One turn moves every row onto another: examples first, then more rows asked:
Ramem: [ 11  48  -6  13  -1  -4  -6  -2   9  -7   1  30  12   1  -9  -1  -1 -16]
Tade: [ -9 -41 -10 -10 -32   8  -3  -6  14   5  -4  -7  12   0   1  -1 -11 -13]
sofe: [  2   5   7  12  38  -6  18   0 -13  -4   6   1   2  -4  11 -17  20  26]
tiked: [  1   3   7  12  38  -9  15   0 -12  -4  11   5   0  -2  18 -16  22  25]
fusip: [ -4 -42  -3  -7 -33   8   0  -9  15   1  -6  -9  10  -6  -4  -3 -14 -15]
feru: [ 19  46   4  16  -3  -7  -5  -6  10 -12   1  31   6  -5  -8  -3  -3 -21]
Radim: [  2 -44   5  -5 -35   4  -1 -12  16  -3  -5  -7   5 -10  -1  -4 -14 -19]
vev: [ 15  22  -4  -3  21  23  -1 -13  -7  -7 -19 -11   1 -24 -11  -2 -30   0]
pas: [ -3  23 -27 -14  25  23  -9  -3  -7   6 -10  -2   9  -6   1   5 -24   7]
nopa: [ -7 -19   4 -11 -27  -4 -24  -4  -6 -11   5   7 -19  14   3   8  -5 -44]
Lafa: [ -1 -16  10  -3 -27   6 -14  -5  -8 -14  -9  -8 -14   6 -20   3 -13 -41]
lel: [ -6  17 -28 -21  24   8 -20  -4  -3   7   9  18  -1   0  29  11 -14   2]
zek: [  5   0  13  12  37 -13  14  -3 -11  -7  13   9  -4  -5  22 -16  22  21]
moket: [ 10  47  -6  11   0  -7  -9  -3  10  -7   6  34  10   3  -3   1   1 -17]
zet: [  7   3  14  15  37  -6  19  -2 -13  -6   4  -1   0  -8   8 -19  18  24]
Kima: [  0 -19  14  -6 -28  -2 -19  -7  -6 -17  -1   1 -21   6  -8   5 -10 -46]
fotiz: [ 15  48  -1  15  -1  -3  -4  -4   9 -10  -1  28  10  -3 -12  -2  -3 -18]
Fuguz: [ -9 -44 -10 -12 -33   3  -6  -6  17   5   2   0   9   1   9   1  -9 -15]
Pasi: [  9   0  18  14  36 -13  16  -5 -11  -9  12   7  -6  -9  19 -17  20  20]
zep: [  6   1  17  12  -1 -11   8 -24   6  -1   2 -43 -11 -14  33 -22   8   9]
fopu: [ -5   0   5   4   1 -16   0 -21   8   5  13 -32 -10  -1  50 -18  14  11]
Sila: [  3  -2  15   9  -1 -17   3 -24   7   0   9 -35 -14 -10  45 -19  11   8]
Dofip: [-11   3  -4   2   2  -9   1 -17   5  10   9 -38  -2   2  42 -18  14  16]
beti: [ 30  13  17   1  17  10  -4 -22  -3 -18 -11   1 -16 -36   2  -2 -29 -12]
bivet: [  9   9  -8 -17  20  -6 -23 -14   0  -6  18  30 -18 -11  43  11 -13 -10]
Digi: [ 11   2  18  16  37 -10  19  -5 -12  -9   7   1  -5 -12  12 -19  19  21]
tigo: [-17 -12 -10 -12 -24   8 -20   3  -9  -2  -4  -4  -5  20 -14   8  -7 -34]
sezon: [  1 -47   4  -6 -35  -1  -4 -12  18  -3   2  -1   2  -8   8  -2 -11 -20]
zirod: [ -5 -46  -2 -10 -34  -1  -7 -10  18   0   5   3   4  -3  12   0  -9 -18]
Maso: [  0   5   8  11   0  -4   9 -20   4   3  -3 -48  -2  -9  26 -22   7  14]
bime: [ 27   7  16  -5  16  -6 -15 -23   0 -17   8  20 -25 -29  29   4 -20 -17]
ganes: [ 13  46  -2  11  -1 -10  -9  -4  11  -9   7  37   6   1   1   0   1 -19]
bepi: [ 17  45   3  13  -2 -10  -7  -6  11 -12   6  34   4  -3  -2  -1   0 -21]
mutur: [-10 -12  -1  -6 -26  11 -16   0 -10  -8 -11 -11  -6  12 -23   4 -12 -36]
verug: [-16 -17  -7 -14 -24   0 -25   1  -8  -5   4   5 -11  21   0  10  -4 -37]
pef: [ -8   6  -2   6   2  -4   6 -16   4  10   1 -46   0  -2  31 -20  10  17]

fusip turns into Tade
Digi turns into zet
Now these:
bivet turns into bime
feru turns into fotiz
Maso turns into pef
tigo turns into verug

One turn moves every row onto another: examples first, then more rows asked:
folor: [-25   4  -8  13 -18  -9  20   0  22   5   5 -17  -2]
met: [ 21   0  14  -2 -25 -18 -36  14 -14   2   5 -18  18]
kotog: [  8 -12   1  -7 -25   4 -22  -9  22  25  16 -27  40]
kod: [-30 -12   2   2  -9   3   9 -20  12   2  10 -20  29]
mitup: [  8 -17  -6  21   4  29  -2  -5  32 -19 -12  15  15]
zageb: [ 18   5   8 -24   7  39 -23  -5   8 -15  -6  -8   6]
zutip: [  3  11   7   3 -38   4  -5   7  28  12   5 -42  22]
ruku: [ 13  15  17 -12  -9   5 -17  32   4 -10  32   1 -11]
leg: [ -8 -16  13   7  -2   6  -6   9  30 -25  28  25  18]
ful: [ 26   0 -13  -7 -22  -7   6   1  32  26   5 -23  17]
duvum: [-15 -16 -22   6 -20 -24  -4  -2  13  23  11  -3   0]
rodip: [ 13 -20  12 -11  24  18 -20  29  21 -21   7 -26  15]
neto: [-10 -21 -26  15 -11 -14   9  -5  16  20  -1   5   6]
tove: [-20   2 -13  -7 -18 -12  14 -11  26   3  -2 -20  -1]
Fiva: [  8 -10   7  42  -3   7  10  21  13 -12  22  10  15]
peto: [  8 -17  -8  27   5  30  -1  -4  27 -19 -13  13  12]
moko: [-20 -12   3  -1 -20  -8  13 -10   6  -2   0 -26  32]
Lef: [-11  -1  -2  27   8  35 -17 -13  27  -7  20   3  -3]
murog: [  7  -7   6  -9  19  15 -24  34  31 -15  12 -25 -11]
Ter: [ 18 -19  -4   5  24   9 -28  37  17   1  17 -19  -6]
fibov: [-30 -28  -7  14 -27  -6 -12  -2  12   4  -6  -1  26]
Mog: [ 27   7  -8 -12 -11  -7 -38  -8   3  15  -6 -15  -6]
Veloz: [-10 -12  15   7  -3   7  -8   8  33 -22  32  23  15]
Tuta: [ 24 -11  18  -1 -15   8 -20  38 -11 -18   5   5  22]
fonu: [ 25  10   8 -13  -9   5 -23 -12  -4  -3 -15 -33  16]
Zun: [ 15 -27   4  10  15  18 -33  40  13 -12  -2 -23   9]
rut: [ 30  -1 -15  12   3  29 -30   7  -9  11  -1 -12  -8]
zitav: [ 32   1 -11   7   6  32 -29   9  -5  10  -2  -3  -9]
Radat: [ 16   4   4 -30   5  33 -23  -7  12 -18  -8 -11   5]
bazat: [  9 -11 -10  -2 -44  -8 -26  12  35  20  -4 -12  18]
Dibus: [ 25 -12  16  -2 -16   4 -16  37 -12 -20   2  -1  25]
luk: [ 11  13  13 -14 -10  -1 -20  30   5  -8  36  -2 -11]
lifu: [  6  -8   7  40   0   8   8  21  12 -11  29   9  12]
vug: [ 23  17  13 -22 -20 -24 -14  12   6  -6   4 -17   1]
Reni: [ -7   0  -2  33   7  35 -16 -11  25  -2  21   1  -3]
lor: [-21 -25 -12  18 -26  -5 -15  -8   0  14  -7 -16  24]

Ter turns into Zun
folor turns into neto
Now these:
tove turns into duvum
met turns into fonu
Dibus turns into Radat
Lef turns into lifu
Tuta turns into zageb
ful turns into bazat
Veloz turns into Reni

